In the data rows, 128 means zero.
Here are some points:
[181 108 185 123 112 114 106 111 134 115 133 136 119 151 123 143 174 119
 153 190 160 125 101  84]
[ 25 183 122  82 114 135 103 145 112  90 120 149 139  55  99 114  62  84
 101  42  91 177  97 225]
[173  30 201 179 110  85 145 122  60 151 135 162 124 161 125 149 120  76
 150 255 214 103  86 100]
[144  72 151 183 147 151 151 136 147 144 136 127 119 119 125 138 138 101
 158 210 143 115 126  66]
[186 111 130 117 125 104 137 136 112 128 121 114 120 158 163 135 122 125
 134 143 142 107 169 118]
[ 19 212  85  58 141 154 109 158 137  68 144 124 172  36  92  94  66 131
  47   0  39 144 125 251]
[ 46 196  51  78 126 135 123 115 186 110 153 111 155 104 134 103  93 179
  75   0  44 133 139 210]
[100 144 103  76 132 127 140 141 168  90 154  79 161  87 109 171 128 175
 101  75  58 126 118  97]
[161  93 145 170 129  97 143 153 131 122 127 130 108 135 137 143 143 113
 178 172 180 152 120  74]
[195  96 148 165 123 164 109 149 137 102 131 144 111 143 161 130 150  54
 158 145 171  94 121 141]
[ 98 149 145 113 128 195 125 149 137 100 128 106 100  95 139 140 159  90
 100 123 100 153 120 167]
[ 48 206  91 102 180 158 141 178 164  74 178 119 175  95 103 122  94 107
  97   0  45 163 105 212]
[ 56 210  75 104 149 147 151 174 184  52 164 110 151  50 137 106 107 107
 138   0  47 148  65 213]
[ 59 216  92  81 137 211 106 123 195  79 164 108 141  71 112 112 137 115
  63  42  55 127 124 172]
[173 103 170 161 174 144 154 114  81 164 128 142 102 135 100 147 140 113
 129 198 148 134 171  61]
[203  58 209 165 108 124 134  61  46 209  91 130 105 174 144 152 171 125
 179 255 243 120 137  19]
[207  60 145 162 111 118 136  78 120 196 130 145 157 199 121 139 161 157
 119 237 172  94 157  24]
[100 120 118 151 121 163 130 142 111 132 118 135 142  77 137  91 126 102
 144  96  97 156 137 170]
[152 109 176 132 140 117 153  85  89 168 126 139 158 183 153 133 147 148
 133 183 150  96 137 132]
[119 144  58 100 131 153  75 147 225  87 135 127  94 105  98 151 140 146
  71  28  73 159 138 122]
[ 66 177  91  90 143  60 127 162 138 118 160 111 171  90  79 121  73 168
 115  24  70 122  98 164]
[182 120 191 174 123 136 140  95 101 185 117 177 128 183 134 102 158 157
 114 186 160 110 199  93]
[179 104 129 151 114 119 144 137 126 136 139 118 119 155 175 124 154 136
 164 142 143  90 149 140]
[207  57 186 190 121 107 150 101  48 219 116 146 131 157 176 138 163 158
 192 255 230  84 148  61]
[ 44 151  81  80 140 113 188 148 116 102 182  88 228 107  61 135  91 142
  89  88  73 100  83 162]
[108 118 101 166 114 119 150 132  56 155 129 122 116 191 166 110 146 172
 213 151 145  88 148 145]
[ 65 185 106  92  87 143  83 115 127 142 133 101 170  61 128 120 110 152
 146  98 128 107  94 157]
[ 88 158  36  94 152 151 150 142 147 106 145  89 136  86 162 136 102 171
 134  17  37 160 148 162]
[ 60 230  75  74 185 200 159 117 183  98 153 108 161  94 165 107 134 166
  75   0  52 128 123 212]
[146 124 132 148 127 101 135 119 109 151 134 152 110  93 201 100 156 123
 178 149 135 113 161 109]
[159  68 155 120 147  69 140  66 110 168 100 112 124 177 163 138 167 157
 107 215 216 116  86 114]
[ 43 250  94  94 136 146 100 181 158  94 134 141 130  17  94  68  78  85
  91   0  58 181 111 209]
[138 127  95  86 110 121  89 105 140 148  97 130 105 123 171 157 138 171
 120  88 106 137 120 162]
[102 172 107 117 114 173 102 134 159 114 116 152  83  91 157 122 130  98
 104  80 112 183  79 238]
[218  36 199 196 117  84 174 100  28 191 109 144 123 212 168 151 146 125
 216 255 255  98 121  79]
[ 97 180 129  92 150 165  90 122  99  78 123 175 138  33 143  85  98  70
 111  55  68 148 126 230]
[125  98 187 143 124 114 139 145  59 159  92 138 125 139  72 143 124 100
 120 200 191 139 116 123]
[150 146 129 130 222 129 191 131 115  91 158 110 196 130 148  96 118 146
  91  81  94  85 156 175]
[109 212 116  66 194 142 152 109 155  82 161 112 182 100  90 115 114 137
  57  52  99 108 103 170]
[170  79 192 144 145 154 153 106  69 136 125 159 144 186 103 148 142  94
 137 255 147 116 153  87]
Here are 24 more points, each followed by its number:
[ 67 170  23  68 129 115 106 137 177 105 120  98 114  95 190 111  89 163
 136   0  60 119 135 209] 0
[130 136 116 128 183 162 136  75 127 147 146 153 185 150 173 125 156 140
 149 146 121  97 160  82] 1
[113 104 135 130 106 110 137 116 127 135 121 121 146 126 115 147 130 130
 117 164 160 112  98 100] 2
[113 118 139 147 111 186  68  87 130 159  78 177  81 135  68 105 135  95
  83 171 152 138 158 107] 3
[ 49 209  76 128 147 176 117 168 177  71 156 128 162 105 102 124 115 124
  94   3  57 170  93 195] 4
[214  47 181 167 113 132 111 116 127 133 107 157  87 177 176 134 167  83
 161 213 214  85 123 121] 5
[ 90 146 137 140 115 130 129 166 105  84 146 124  98  61 127 109 132  93
 159 111 142 131  57 186] 6
[ 49 215  83 108 155 184 108 138 177  81 150 156 145  65 130  72 101 107
  77   0   3 165 156 233] 7
[ 48 185  88  85 182 193 117 145 125 120 119 112 180  51  74 118 118 133
  59  48  15 168 147 173] 8
[151 100 101 139 141  61 141 151 105 121 147 129 137 186 104 153  85 137
 173 139 156 127 115 112] 9
[223  67 211 198 126  88 114  91  47 234  92 191  84 157 112 101 129 102
 171 255 231 150 180  58] 10
[146 106 162 147 132  43 153 144  74 171 133 116 157 137 128 146 120 156
 190 197 199 111 111  77] 11
[172  65 127 143 120 114 133  93 148 191 115 117 124 185 110 162 100 130
 106 197 163 119 140  79] 12
[106 135 100 120 113 102 133 155 107 166 111 108  72 130 103 125 104 138
 128 136 169 149 102 136] 13
[ 48 196  22  87 139 161 108 139 193  82 161 117 132  55 101  89  85 116
  69   0  39 175 157 183] 14
[ 83 219 100  88 164 186 103 116 147 118 143  97 121  88  95  96 101 120
  82  40 118 135 144 167] 15
[ 70 197  69  64 136 141 123 148 172  96  98 124 131  44 143 118 103 171
  73   0  11 160 153 174] 16
[ 53 198  52  74 124 142 131 171 175  68 154  90 149  75 180  93 106 154
 130   0  51 103 123 219] 17
[ 35 211  56  80 136 140 166 161 165  88 159  61 133  55  95 117  66 170
  86   0  26 123  98 187] 18
[144  96  83 139 106  44 141 154 107 171 136 122 140 150  66 140  65 139
 126 139 147 121 162  70] 19
[214  44 190 153  96 119 121  95  58 161 108 142 168 160 142 151 149 104
 185 255 236 115 130  30] 20
[ 30 192  70 111 152 177  99 125 138 119 127 138 153  46 133 101 102 123
  89  13  53 195 127 173] 21
[151 121 147 145 141 137 126  87 168 117 143 127 131 143 164 110 155 142
 130 141 126  81 123 138] 22
[ 70 169  70  78 126 196  84 122 181  89 118 152 100 101 154 123 138  93
  83  23  62 168 145 203] 23
Which of these numbered points is nearest to each point below, ignoring the direction in which the first points spread most? Its number follows each.
[ 76 172 144 140 162 142 133 142 123 103 131 122 137 144  57 126 129 141
  99 108 105 171  83 175] > 4
[ 30 204  85  69 186 126 120 139 127  87 146 110 204 106  50 134  90 136
  46  38  50 170 114 215] > 8
[187  63 198 194 100 152  93  86 131 175 106 188  65 195  96 115 165  78
 123 255 209 125 166  43] > 3
[106 116 155 167 136 118 115 129  98 171 102 155  95 123 116 117 129 108
 137 139 138 137 149  72] > 21
[149 118 171 147 101  94 164 136  98 155 118  72  79 154 121 151  99 156
 163 192 160 107 128  56] > 18
[149 169 150 140 156 194 119 102 150  99 112 166 163 127 179 107 158 121
 119 113 104 145 179 150] > 7
[ 52 194  61  89 163 143 153 138 142  78 130 101 163 105 170 101 116 150
 137  24  64 124 103 230] > 17
[ 66 208  77  80 160 200 115 131 122  65 154 143 175 123 115  83  78  74
  63   6  55 133 164 232] > 7
[ 52 214  72  72 173 163 111 150 204  39 154 131 130  56 110  91 112  97
  51   0  48 160  99 242] > 5
[183 101 188 179 130  73 156 153  75 181 142 148 130 164 147 132 131 130
 221 190 177 123 135  69] > 11
[ 88 143 115 121 112 178  86 118 128 145 112 148 135 138  76 108 111  98
  60  91 119 141 170 151] > 3
[129 100 146 186 151 123 124 120 115 169  90 165  97 121 121 115 129  97
 130 193 151 171 145  86] > 21
[ 72 187  91  85 145 106 165 164 141 118 146  49 138  94 101 129  76 169
 108  70  84 118 107 136] > 18
[ 72 140  69 126  97 157  87 143 154 101 103 138  95 123 148 122 116 115
  91  74  67 166 129 184] > 23
[ 79 150  59  62  70 159  82 102 174 119 129  99 104  83 182  90 123 132
 122  25  71 104 130 179] > 0
[108 157 121 152 151  98 141 159 113 114 146 124 161 102 119 130 116 111
 176  84 105 148 134 129] > 11
[174  82 125 134 134  82 117  94 124 133 123 103 138 168 101 135 149 150
 123 194 208  86  81  74] > 2
[ 95 163  70 113 133 143 111 140 144 118 150 157 118 108  92 109  89 109
  80  58  80 124 151 154] > 14
[198 103 164 160 164 155 133  74  69 166  99 174 154 173 112 132 185 154
 122 225 173  98 172  56] > 8
[114 114  46 112 123 128  98 129 167 122 125 137 132  92 107 141 127 130
  90  80  86 143 165  83] > 14
[158  96 107 122 134 138 101 109 156 143 131 146  93 125 111 125  97 103
  95 107 128 165 171 107] > 14
[ 68 198  45  71 138 161  93 129 197  98 158 143 137 110  96  93 115 125
  54   0  39 139 147 194] > 14
[193  59 168 180 114 127 125 157 105 140 119 142 113 132 164 123 172  77
 188 206 193 104 118 118] > 5
[ 40 231 149  69 153 169  66 104 179 106 113 133 111  73  40 101  89 122
  25  43  77 183 114 177] > 3
[ 98 182 140  80 130 131 129 125 137 119 151 104 156  88  99 146 111 133
  75 103 113 144  81 122] > 2
[ 44 166  36  49 100 164 103 127 172  93 154 136 138 102 140 114 115 143
  74  17  15 131 116 235] > 23
[ 85 158  99 149 116 137 107 146 156 140 117 161 136  42 144  90  90  81
 122  72  94 149 116 193] > 21
[224  54 186 132 129 116 173  79  87 137 114 123 150 196 170 158 172 153
 146 232 176  79 151  71] > 22
[130  91 132 158 118  99 147 140 125 166 113 116  91 162 118 136 116 132
 156 165 190 104 107 107] > 13
[ 58 189  60  71 130 169 129 128 188  77 153  89 182  71 144 143  95 146
  76  40  75 104  67 200] > 2
[214  55 212 176  75  59 180 159  88 131 131 124 123 156 186 157 131  90
 243 255 214 116  85  95] > 6
[ 30 169  17  54 156 141 104  97 198 113 135 135 137  88  87 135  71 141
  60  16  28 164 114 179] > 12
[173  76 129 139 120  92 112 144 116 114 134 143 143 118 144 152 114  90
 167 156 200 133  89 116] > 20
[ 61 157  90 116 119 128 134 166 180  97 139  96 120  56 132 120 126 123
 114  68 101 129  89 171] > 2
[239  35 205 165 127  99 177 103  61 199 115 104 134 197 157 148 150 158
 132 255 204  73 165  38] > 18
[151  88 164 130 130 113 142 106 111 124 150 124 153 132 125 145 138 108
 148 225 190  84  92  92] > 2
[ 84 167  69  81 139 115 106 126 181 114 112 103 127 131  95 131  92 144
  83  34  85 158 131 151] > 12
[119 147 134 116 164 131 139 129 140 127 132 133 146 108 146 126 143 157
 126  91 121 104 133 138] > 22
[204  83 193 170 131 120 109 107 119 155 101 185  72 116 152 130 157  92
 167 250 221 121 116  61] > 5
[124 100 130 145 106 175 113 136 113 124 125 123 128 115 198 114 195 130
 189 153 147  89 110 116] > 17
[124 169 108 121 124 147  76 120 169 105 144 142 156 108 155 116 124 141
 138  66 121 123 136 159] > 22
[ 52 193  86  65 143 148 116 140 172  79 120 121 131  93 119 106  87 104
  46   0  65 126 114 242] > 5
[109 129  87 137 122 139 120 128 168 119 152  86 146 137  70  90 135 146
 136 108 117 105 167 100] > 14
[161  81 129 163 157 161 117 127 146 133 131 166 134 121 183 106 156  79
 147 135 129 147 161 130] > 7
[179 118 151 128 126  85 137 154 119 135 126 121 104  97 144 110 100 145
 111 100 107 130 172 108] > 16
[122 131 185 131 123 106  99 115  76 161  86 140 115 133  92 132 105 125
 135 174 159 174 119 141] > 10
[114 147 117 133 111 109  91 139 154 138 144 121 120 115 102 110 101 145
 135  89 105 155 136 137] > 14
[207  50 161 154  88  97 125 165  82 148  94 114  81 146 120 172 111 112
 173 195 182 186 142  81] > 13
[138  89 134 131 118 131 100 117 128 169 112 120  97 155 113 121 123 133
 123 175 167 118 169 105] > 14
[ 29 192  58  62 115 164 131 128 167  97 132  90 185  57 101 143 100 173
  87  16  18 145  84 175] > 2
[195  38 204 191 130 111 137 127  70 130 133 117 148 200 116 163 189 101
 208 245 232 120 104  82] > 4
[ 83 173 120 100 166 150 131 107 161 116 143 142 173  92 159 108 160 171
  87  84  73 118 115 167] > 22
[182 105 168 163 140 153 133 129 114 164 111 178 109  93 160 111 134  94
 131 146 157 144 142 132] > 7
[ 61 130 100  99 151 104 196 139 116 115 157  74 216 102 110 148 114 175
 138 112  82 118  56 158] > 11
[218  85 195 162 111 116 119  99  96 177 117 141  75 206 126 136 132 123
 140 255 220  78 160  51] > 15
[ 33 213  93  98 131 202  78 124 203  90 135 167 113  69 100  86 103  98
  61   0  28 146 150 192] > 3
[187  79 194 171 133  98 200 129  76 177 131 123 132 217 157 151 159 173
 155 249 183  60 144  77] > 18
[ 50 185 116  96 161 197 134 132 161 103 146 119 153  84 155 113 128 131
 116  55  21 116 117 183] > 22
[ 68 187  96  77 124 161  93 113 187  75 108 142 130  69 211 127 151 144
 128  13  49 142  59 226] > 5
[221  65 154 147  99  92 127 142  81 153 105 137 138 166 152 146  90  80
 180 202 187 134 135  94] > 20
[200  68 199 201  81 101 134 158  40 168 121 152 101 144 157 138 117  69
 230 249 190 116 146  61] > 6
[150 122 165 147 181 137 121 140 141 111 120 155  80 115 154 147 161 126
 128  83 113 177 122 164] > 5
[109 145 100 109 122 161 132 113 123 145 118 119 112 143 146 122 126 167
 109 109  54 113 167 146] > 16
[ 87 199  91  49 109 135 149 147 166  48 143 100 156  97 138 137  84 121
  73  51  72 130  83 202] > 2
[249  41 156 132  94  81 118 120 147 128 103 105 105 246 153 189 192 165
 120 240 198 104 137  21] > 12
[101 155  72 145 129 165  72 109 204 155 112 156  99 103 162  73 136 122
 112  38  71 165 181 150] > 23
[159  92 146 166 102 134  90  90 128 185  96 171 121 115 129 146 153 121
 112 178 153 110 140  58] > 21
[214  98 184 172 135 127 153 115  99 160 119 137  92 205 154 138 141 135
 187 215 206 135 141  84] > 4
